In the data rows, the value 128 means zero.
Here are some points:
[ 93 136 247 138 124 124  79 134 110 108 156 144 195  39  92 201 154  52
 141  92 186  63  99 136  74 159 110 203 112 111 143 140]
[159 120  23  71 149 144  45 110 155 123 113 100  99 162 146  98 127 220
 135 205 112 158 160 121 182 153 122   0 157  93 122 215]
[168  93 106 143 167 153 155 149 139 234  56 147 124  49 156 137 180  75
 134 157  49 173  76 126 146 131  44 165  96  86 158 138]
[121 123   0 132  85 113 197  84 131 134 122 113  67 178 170  60 162 189
  91 159 112 122 122 157 170 123 124 156 145 163 152 188]
[185 137 141 102 153 114  60 149 112 117  92 115  20 255 128  97  34 200
 182 171 136  96 180 102 158  86 169  69 158 163  79 127]
[ 58 101  59 147 127 145 171 187  80  61 207  64  79  98 166 132 243 114
 135 119 148 141 139 142 185  93 106 106 134 136 102 198]
[248  96 114 151 142  82 160 134  94 189 108  86  28 221 180  37 127 137
 161 143 103  98  93 165 114 145 182 134 176 129  97  84]
[119 138 118 159  50 161 165 105 177  76  91 178 233  23  99 147 194  24
  82 147 135 197  96 103 119 128  87 134 110 130 161 121]
[119  73  87 137 141  57 131 194 140 142 141 149 212  98  51 173 213 174
 167  97 140  99 114  97 101 133 131  73 166  81 143 187]
[124 123  69 106  71 154 199  99  76  96 122  78 143 212 194 132  57 202
 105  65 107 134 133 160 115 227 129 136 127 200 113 151]
[165 104  50 112 179 133  97 107 133 151 200  85 102 155 161 151  80   0
 129 182 149 173 154 150 126 129 150 187 129  87  83  83]
[ 93  91  84 157 144  98  98 180 186 158 255  92 113 123  90  88 149 172
 188 118 142 102 191 101 159 193  88  99  80  82 121 125]
[104 103  94 120 212  84  61 144 125  78  82 153  34 220 177 142 104 217
 150 177 143  92 140  95 168  67 134 100 171 118 100 176]
[ 96  80 103  89 131 113 186 151 164 134  89 201  49 133 174  73 114 151
 108  38 119 121 192  92  89 193 175  79 162 143 123 154]
[150 200 245 156 106 101  80 133 135 113  82 117 164 155  76 129   0 127
 109 158 132 121 130  87 120  90 140 219 165 148 109 100]
[181 127  85 101 154 111 150 185 152  69 169 134  33 246 183  70 142 154
 113 239 106 140  98 134 124 100 118 115 123 148  78 106]
[121 122 215 144 179 109 106 156 137 155 156 120  97 152 128 174   5 132
 180 153 134 115 165  55 164  72  89 124 120 140  67 152]
[131 150 104  86  89 110 214  82 157 208  40 118 144 150  98 190  70  64
  85 114 186 174 171 100 153  98 182  32 124 126 113 144]
[108 136  24  51 161 128 130 124 142 145  65 130  96 220 197 106  55 128
 114 142 102 138 216 141 188 119 109  58 144 158 124 133]
[158 127  36  74 101 144 189 121 152 121  50 138  39 253 187 119 107 207
 144 230 128 105 169 139 121 158  70  63 124 111 113 137]
[234 108  39  94 105 131  71 139 169 133 192  88   0 153 160 102 118 174
 125 197  74 157 144 160 165 177 121 104  80 113 146 157]
[121 101 100 128 162 100 157 206 113 167 240 147 181 125 132 111 109 159
 136 131 115  86 167 119  81  11 208 106 119 100  95 134]
[201 114  52 105 189 147 124 237 104 148 107 142   0 167 153 121 107 136
 190 180  97  91 167 101 133  68 133 102 130 107 122 132]
[  0 136  89 101 176 104  97 128 126 184 217 157 194  62  74 129  89  46
 126 154 190 165 154 139 104 117 173 123  90 113 149 116]
[127 172 135 129  37  83  44 127  73 199 165 106 243  60 108  94 123  43
 131 135 149 143 156 128 135 105 100 159 147 150 217 149]
[157 108  81 149 143 145 161 198 171  90 239 116   8 157 177  98  44 210
 144 197 125 118  83 148 113  95  96  50 119 129 133 139]
[130 109  62 174 166  93 102 208 178  58 195  85  79 167 110 131 199 101
 167 124 179  82 102 101 136 159 112 105 130 114 115 138]
[166 186 107  76 133 128 165  23 147 175 145 133 255 142  70 105 112 158
  71  83 118  82 147 152 178 126 129 203  77 152 109 138]
[135  90  80 100 105 140 183 119 121 148  76 108  58 170 101 178 210 219
 184 138  91 106 150 140  78 180 152 219 113 116  65 107]
[193 119  63 151 119 130 182 247 111  55 217  79  70 175 147  92 150 128
 105  66 117  75 118 139 162 101 159 164 147 159 149  72]
[141 182 181  93  92 130  65 192 112 101 142 107 217 121 152 139 130 109
 124 155 161 142 147  85  75   7  98 180 122 186 131 105]
[124 112 246 116  98  92 160 187 141 118 103 109  22 222  82 140   0 147
 140 160 170  83 173  93 149 115 142  98 134 168 123 150]
[231 139  46 132 134 141 105 164 159 150   0 114  54 232 125  83  44 172
 130 210 119 128 112  96 121 120 110 181 109 191 102 157]
[172 144  72 118 140 110 160 150 105  44 167 136  29 250 159  77 122 189
 178 175 125  92 126 169  69 216 145 130 103 105  90 109]
Here are 10 more points, each followed by its number:
[ 88  77 155 200 105 132 172  56 104 212  38 147 250   0 122  90 226 154
  77  62 121 166 160  46 151 152  94 150 152 131 157 141] 0
[ 69 122 198 152  99 140 191  54  83 179  55 209 217   7  83 129 244   9
 111 112 139 161  80 129 160 177  97 146 153 118 148  87] 1
[138 129  45 137 128 166 100 235  95 146 134  66  46 255 147 104  21 141
 113 157 110  91 150 138 115 140 172 163 139 112 125 151] 2
[226  76 167 154 110  50  40 234 141 102  64 164 212  67 113 168 202 145
 164 123 151 109 106  67 114 133 103  65 150 140 140 125] 3
[ 70  83 119 125 105 113  78 198 143 255 105 194   0  40 121 122 210 131
  78 143 107 145 140 129 113  91 149 190 154 156 112 134] 4
[ 71  93 182 121 128  98 170  74 132  99 208 172 154  39 169 111 117 195
  26 222 107 124 126 130 161  31 130  77 167 194 146 138] 5
[118 164 255 151 115 126 138 101  62 141  35 184 252  52  97 174 160 187
 165  91 165 133 109  89 158  32 109 114 139 138 106  66] 6
[ 72 136 235 184  94  63 171  27 119 105  93 171 139  50  69 194 126 128
  77  81 160 148 127 118  77 128 128 120 156 165 178 165] 7
[ 70  71 112 159 127 149  76 102 161 108 132 211 206  66  57 180 248  29
 119 131 125 140 130 118 140 143 116 157 176  79 131  51] 8
[147 135 108  87 149 135 143  71 149 176 226 167  45 230 171  80 143 184
 122 218  68 137 141  77 191 168 134  27 104 116  68 104] 9
Which of these numbered points is nearest to each point below, looking only along the 5 directions in which the first points spread most? Its number follows each.
[184 177 255 101  93 132 122  36 112 112 166 116 230 107  61 193  61 120
  51 156 148 129 152 109 186  90 142 119  98 172 127  92] > 6
[166 210 210 122 143 121 125 153  84 159 241 160 141 156  53 154 162  82
 149 139 127  91  99  66  86  67 106 151 142 122 148  91] > 3
[ 88 174 255  98  61 108 235 143 110 142 107 134 208  98 109 167 188 152
  74  43  94 173  88 136 123 134 123 108 133 110 170  87] > 7
[174 200 128 166 123 162 141 149 121  67 183  97 210 122 154 130  78   0
  99 107 180  79 141 123  60 130 111 163 105  94 158 135] > 3
[168  87  21  67 157 155 136 172 148 146  80 191   0 162 114  88 169 177
 126 169  87 156 187 160 148 131 125  50 126 133 125 132] > 9
[ 68 112 179 158 108 129 201  87 115 142 171  98 128 102  71 181 110 135
  93  94 249 145 104 196 141 116 122 124  90 169 116  48] > 7
[104  91  82  78 172 160 167 155 100 217 112 204 174 135 118 125  88   0
 156  53 132 144 165 115  81 154 113 104 140 111 104 219] > 5
[ 88 128 214 177  77  95 155  65  93 239  80 168 216   5 131 156 255  67
  78  90 146 143  78 128 105 139  97 167 121 128 169 100] > 1
[ 92 193 176 169  93 115 132 122  98 165  86 183 252  59 130 161 233  73
  88  61 131 141  82 124  38 135  98 159 136 113 162  84] > 1
[147  49  23 178 117 144 115 143 149 124 188  63 167 190 184  90 123  32
 180 116 131 128 115 170 107 204 168  97 134  78 100 112] > 4
[145 123  85 157 109 127  70  89 145  42 196 153 113  84 144 191 176  50
 161 170  76  83 130 113 155 222  66 132 141  94 174 135] > 4
[ 79 121 208 212  99 135 153  82 133 204 126 182 251  46 125  72 247  69
 112  56 112 146  66 137 138 138 109 150 134  89 143  35] > 1
[198  81   0 130 163 189  90 150 145  83 167 119  32 230 115  85 145 151
 119 183 101 139 186 141 153 148 115  40 133 134 102 162] > 9
[107 183 168 144  56 133 186 161 153 203 236 135 124 129 125  58 116   0
 143  80 117 127 112 164  76 128  80 130 126 122 163 168] > 3
[ 57  97  90 125 150 161 126 142 170 108 169 152 255 122 145 178 107 169
  83 154 148  93 123 104 178  88 119 126  57  70 112 174] > 5
[ 24 125 160 117  94 158 150 181  89 106  20  56  98 104 133 147 140 162
 146  75 190 176 147 129 187  86  80 156 114 172 182 135] > 5
[103 177 255 143  99 159 180  96 109 179 117 124 211   0  62 120 143  54
  98  73 143 153 121 121 148 120  63 186 104 150 166  99] > 1
[ 63 128 198 151 102 134 174  63  94 160 172 133 250   0 153 142 255  74
 108  81  97 151  87 133 134 181  90 144 142  96 158  75] > 1
[116 105 103 120 149 151 118  81 136 205 242 213 229 106  90 158 178  25
 153  88 108 124  98  86 149 167 113 139  44 100 122 162] > 8
[ 84 143  42  99 111 145 143 158 174 120  11 122  85 176 123  98  83 179
  89 193 127 170 190 191 182  79 122   0 139 157 158  84] > 9
[218 180   0 164 149 101 132 121 173  21 205 106 121  92  84 131 174 150
 133 100  91 119 160 172 138 148 111  92  99 144 136 109] > 4
Here are 10 other points, each followed by its number:
[245 147  99 106 154 138  45 152 104  42 106 178 113 188  92  72  65 193
 212 107 152  95 166 107 106 116 169 131 158 141  80 115] 0
[124 159 217  96  82  57 111 128 138  91  80 221  96  46 138 134 184 172
 104 104 127 172 127  77 166  93  94 193 136 112 168 136] 1
[ 94 102  49  78 168 102 103 171 169 188 103 153   4 132 141 125 166 197
  97 228  83 125 145 159 113 182 145  92 140 129  89 115] 2
[ 93 165 204 117  56 113 235  98 135 132 197  36  72 192 150 177  81 164
  75 104 170 136 124 134 153 151 115 137  93  95 160 114] 3
[153  43 102  95 211  62  84 181 116 105 171 159 138 151  85 182 142 111
 154 149 126 122 147  91 101 201 141  71 147 118 140 136] 4
[ 99 193 251 106 137 185 205  94  78 143  13 117 255 162 114 129  63 168
  88 183 135  83 121 140 111  94 120  58  96 185 112 115] 5
[ 84 181 210 156  97 184 134 136 127  96 125 112 195  40 120 189  99  54
 100 187 146 131  71  89 126 102 106 173 111  96 179  97] 6
[166 206 193  87 131 138  55  91 127 107  58 151  57 162  59 146  23 249
 102  77 153 151 185 131  98 107 157  47 168 154 119 165] 7
[ 27 186 255 153  95 132 141  85  98 147  88 138 228   0  73 182 129 103
 149  91 152 139 105 106 150 129 114 141 106 102 185 111] 8
[168 122  78 135 227 100 155 164 137 136 136 117  51 215 123 105 148 177
  66 102 142  89 161 111  68  96 172 131 145 138  64 162] 9
Which of these numbered points is nearest to each point below, looking only along the 5 directions in which the first points spread most? Its number follows each.
[147 191 199  93 141 119  69 100 116 110  13 140 105 193  71 131  56 255
 153  99 144 137 187 103 118  67 189  53 150 133  95 150] > 7
[162 135 175  99 138 122 136 219 139  50 173  83  63 173 109 120   3 170
 158 176 172 123 164 140  80  83 132 159 105  95 119 152] > 0
[126 189 145 172 134 155  97  23 171 101 120  53  89 170 152 139  64 161
 127 108 136  55 103 149  45 161 123 155 154 117 180 144] > 3
[ 87 151 170 131 139 201  79 120 118  96 174  88 235   8 110 134 114  34
 102 185 116 135 102 145  92 102 163 197  97 188  97 132] > 6
[140 180 236  96  88 182 165  45 151 152  27 132 199 185  90 135  41  70
 111  81 121 170 137 111 149  51 150 169 125 188 121  44] > 5
[152 122  82 123 141 109 165 106 115   9 220 149  17 193 139 102 105 220
 207 106 105 165 112 151 145 150 120 158 114 113  83 167] > 9
[202 164 209 117 131 143  66  83 101  62 124 155 255  97 146 168 102  15
  99 115  77 155  85  87  98 124 147 177 182 137 135  95] > 6
[169 182 178 125 141 159 108  67 113 101   0  88 255 115 131 200  81 190
 112 134 138 117 114 124  60  88 119 193 155 149 111  81] > 5
[127 120 203 188 146 154 158 149 125 117 200 149 208  90  41  87 116  49
 162  75 141 106  73 110 122 108 111 235 121 107 155  93] > 6
[195 156 125  84 122 150 161 169 141  12 117 111   0 180 153  95 134 202
 173 101  93 114 172 144 123 106 112  86 190 106  97 183] > 9
[180 174 168 183 163 133  41  30 108  34  88 183 255 114 120  95 225 176
 109 153 102 140 100 123 100 122 156 129 120 150 104   9] > 1
[ 20 158 213 157  94 151 158  76 112 175 224 164 234   0  97 157 187 115
 125  67 145 122  77 113 178 119  78 156 112 117 125 144] > 8
[144 109 101 175 133 124 139 154 149  57 189 154   0 119 189  34  90 117
 186 114 122 102 146 157 120 148 180 122 119  99 121 128] > 9
[167 175 211 119 134 116  70 119 190 113 168 122  63 222 105 112  55 143
 128 121  78 120 157 122 117  82 170  43 163 186  58 133] > 0
[106 169  21 127 113  95 248  70 130 163  68  96 170 239 155 107 141 243
 105  59 187 150 101 154 130 143 130 157  84 126 100  96] > 3
[131 192 203 139 129 176 168 146  79 140  32  63 203  93 131 189  21 118
 104 128 182 104 110 142 143  43 106 148 116 141 151 101] > 5
[134 100 251 144 134 146 100 162 130 154 184 155 239  55 102 140  86  18
 144  45 122 145 126 120 134  79  82 217  71 175 139  83] > 6
[170 115  67 123  97 100 148 104 130 216  33 135   0 209 188 106 110 142
  70  99 102 177 149 204 194 109  77  43 136 173 167 160] > 2
[ 81 206 255 145 117 117  60 103  90 112  63 161 173 159  68 150  97 143
 159 118  83  99 132 100  53 101 188 139 153 151 154 109] > 5
[130 101  40 108  87 120 133  77 171 177  32 186  59 203 167 101 214  38
 141  89  89 160 204 186 163 189 122  59 121  61 117 137] > 2
[ 83 180 255 150 108 151 114  24  95 153 140 113 255  78  69 153 127 139
  69  84 161  94 138  99 104 152 137 141 165 131 115  90] > 8
